(in the rows, 128 means zero)
Y: several groups of rows, each row roughly a mix of its group's hidden directions; some rows fit no group:
Y (116 x 11):
[[150 146 149 139 169 139 162 112 165 152  80]
 [162 150 133 138  74 130 153 109 133 183 134]
 [110  97 163  95 131 127 133 111 180 128  82]
 [ 88 133 156 104 171 164 117  83 129 142 111]
 [126 162 109 117 135 159 107 156  74 140 171]
 [173 167 130 153 152 120 138  93 125 179 129]
 [139 110 124 150  82  69 140 132 128 118  84]
 [103 151 159 120 137 153 141 127 198 150 110]
 [149 111 134 130  66  90 151 137 121 160  95]
 [ 88 137 131 113 122 107  91 108 151 151  69]
 [117 111 152  97 120 124 120 118 185 133  71]
 [147 174  84 144  93 115 135 147 122 147 172]
 [121 123 165 129 139 181 135  66 117 134 114]
 [123 153 110 113 103 173 138 143 141 155 189]
 [106 142  88 119 123 103  68 120  86 119 142]
 [ 87 113 143 106 142 176 125 115 184 114 134]
 [140 125 169  99 165 160 147  87 155 127  96]
 [ 85 157 150 109 163 179 135 106 151 144 117]
 [130  78 169 113 103 119 155 121 132 110  78]
 [156 155 114 163 113  74 161 145 161 121 138]
 [149 131 100 137  74 101 117 146  83 160 146]
 [107 149 143 148 196 122 125 110 114  83 123]
 [146 171  86 133 102  96 140 174 103 130 144]
 [ 99 138 125 132 147 100  74 105 105 157  85]
 [ 87 152 167 149 127 149 188 126 108 139 130]
 [131 135  81 140 135  82  98 140  80 121 157]
 [130 102 106 172 127  96 153 150 102  75 117]
 [124 157  93 143 133 121 158 130 107  91 189]
 [117 152  98 130 153 131 114 150  88 130 193]
 [117 147 115 113  78  94 122 143 136 190 122]
 [137 142 162 121  81 153 168 118 154 135  84]
 [113 141 162 101 156 167 130 110 182 147 106]
 [109 124 127 134 127 190 154 107 148  95 172]
 [133 128 143 150 183 143 144 130 110  77 167]
 [ 93 120 127  93 146 196 119 123 160 123 142]
 [161 131 107 135 106  69 123 168 163 145 128]
 [141 148 106 135  64 112 158 167 132 146 149]
 [154 153  78 137 118  94 129 100 121 180 137]
 [139 110 102 116 106  70 108 155  82 136 112]
 [127 105 145 128 109  76 108 140  96 143  73]
 [ 92 133 135 101 172 120  95 144 177 135  98]
 [127 160 115 134 159 154 127 132  92 142 194]
 [111  77 145 117 145 104  82 106 126 118  85]
 [181 128  78 150 109  98 140 126 114  99 153]
 [140 115 103 131 174  96  78 130 134 144 171]
 [152  97 133 165  82  86 154 135 133 112  97]
 [140 123 129 137  84 159 132  84 172 165 148]
 [113 164 125 122 125 191 135 148 121 131 180]
 [108  98 136 106 175 147  92  97 140  87 144]
 [146  80 103 140 123  89 141 105 102  79 129]
 [116 130 130 114  74 115 112 142 155 183  95]
 [111 101 146 172 129  90 126  82  86 136 133]
 [100  95 174 119 147 160 131  89 156 126  96]
 [106 119 173 101  69 154 156 132 145 140 137]
 [144 121 114 143 165 133 131 119 108  55 158]
 [164 153 115 123  90  78 106 113 139 168 109]
 [124 182  86 123 120 155 117 104  97 167 123]
 [ 89 145  95 120  94 161 148 157 145 128 173]
 [121 140 163 121  98 134 128 126 180 182 102]
 [ 91 130 145 111 143 183 139 114 181 113 145]
 [ 85 119 173 121 124 140 168 131 162 127  85]
 [157 144 121 161 184 119 140  95 111  88 143]
 [124 179  66 134 113 113 107 119 131 117 162]
 [114  84 100 117 166 135  97 139 119  74 116]
 [136 181  89 127 146  95 102 130 125 158 165]
 [165 152 145 116  93 128 109  89 149 181 135]
 [106 137 166 114 157 192 138 101 136 144 149]
 [131 155 113 145 107 180 180 116 145 131 163]
 [111  81 132 110 144  87 103 148 119 100  83]
 [100 113 137 126 163 179  86  97 159 120 118]
 [146 131 164 130 154 154 126  70 153 164 106]
 [131 108 140 139 127  59 114 158  84 116 141]
 [112  88 180 128 135 126 124 136 167 112  81]
 [109 142 102 145 144  93  67 129  97 106 151]
 [ 79 101 156  99 119 142 139 157 171 107 106]
 [106 170  93 114 127 125 110 126 105 158 185]
 [110 128 110 134 118  68  72 119 121 141  97]
 [131  85 158 135 175  87 122 116  93 114 108]
 [111 105 152 121  62 123 145 168 127 146 100]
 [138 119 139 169 158  89  89 154 101 118  91]
 [110 164 131 125  89 151 120 134 140 160 189]
 [105 151 154 127 178 172 153 102 156 115 109]
 [ 89 112 167  97 136 184 111 129 123 158 117]
 [163 136 140 103 112  75 119 117  72 146 135]
 [164  85  98 132 155 105  78 113 137 107 114]
 [130  99 126 104 109  75 125 108 120 154  73]
 [126 115 145 128 187 164 145  85 149 105 109]
 [151 111  89 139  95  74 117 159 119 100 110]
 [120 134  98 116 150 124  74  95  79 130 154]
 [144 129 166 145 178 148 177 132  92 117 134]
 [111 118 164  96 150 164 119 102 177 143 100]
 [146 177  98  86 130 148  86 109 112 151 138]
 [192 151 120 162 115 125 149 138 134 155 165]
 [128 110 177 123 118 136 133 103 182 149  85]
 [119  95 150 108 163 183 141 104 163 111 144]
 [103  93 124  94 156 124 102 143 169 101  88]
 [156 179 128 122 142 139 116  85 119 181 135]
 [133 117 171 116 155 181 136  85 159 121 115]
 [150 146  95 132 133 129 127 182 124 125 190]
 [ 82 115 143  94  91 127 171 149 158 105 131]
 [115 151 125 127 139 181 136 138 148 131 195]
 [ 96 139 156 123 139 123 125 112 167 130  58]
 [130  86 175 120 177 158 157 116 130 110 128]
 [103 150 132 115 174 191 132  95 132 113 130]
 [105 119 146 122 141 198 121 103 164 117 152]
 [129 146 107 134 185 163 120 127  93 123 174]
 [110 126 175 130 164 158 159 118 145  77 124]
 [ 90 118 158 119 137 142 107 114 185 137  83]
 [165 129 126 133 163 121  68  89 117 157 124]
 [140 121 136 130  88 180 149 139 126 137 187]
 [148 163 108 125  96 120 111 139 105 156 191]
 [134 127 123 113 120 179 161 130 168  79 155]
 [138 150 100 115 134 154 132 165 150  96 189]
 [156 184 134 154 115 122 182 121 139 155 136]
 [157 126  90 145 108  64 125 139  92 139 120]
 [137 112 172 140 177 157 167 137 114 128 165]]

which group is each row in? (one row of each group first):
[153 119 158 149  80 125 158 108 157 161  95] : X
[149 148  98 132 117 128 151 198 134 112 161] : E
[142 144 100 155 124  78 121 150 115  88 172] : V

[131 149  92 138 114 108 122 165  89 125 186] : E
[169 131  92 170 109 129 123  93 105 137 170] : X
[ 94 158 132 117 138 157 128 110 182 176 138] : V
[133 140 109 158 137 132 131 127  68 126 188] : E
[139 151  71 141 106 130 114 134 102 150 180] : X
[133 108 126 148  92  60 123 151 129 140  92] : X
[140  83 142  94 102 137 137 155  75 134 157] : V
[124 128 146 108 108 175 170 136 186 135 138] : V
[ 95 151 151 131  94 102 174 133 129 138  78] : E
[143 114 164 130  91 124 149 106 169 140  75] : E
[ 97 126 160 115 117 130 115 124 159 163  64] : V
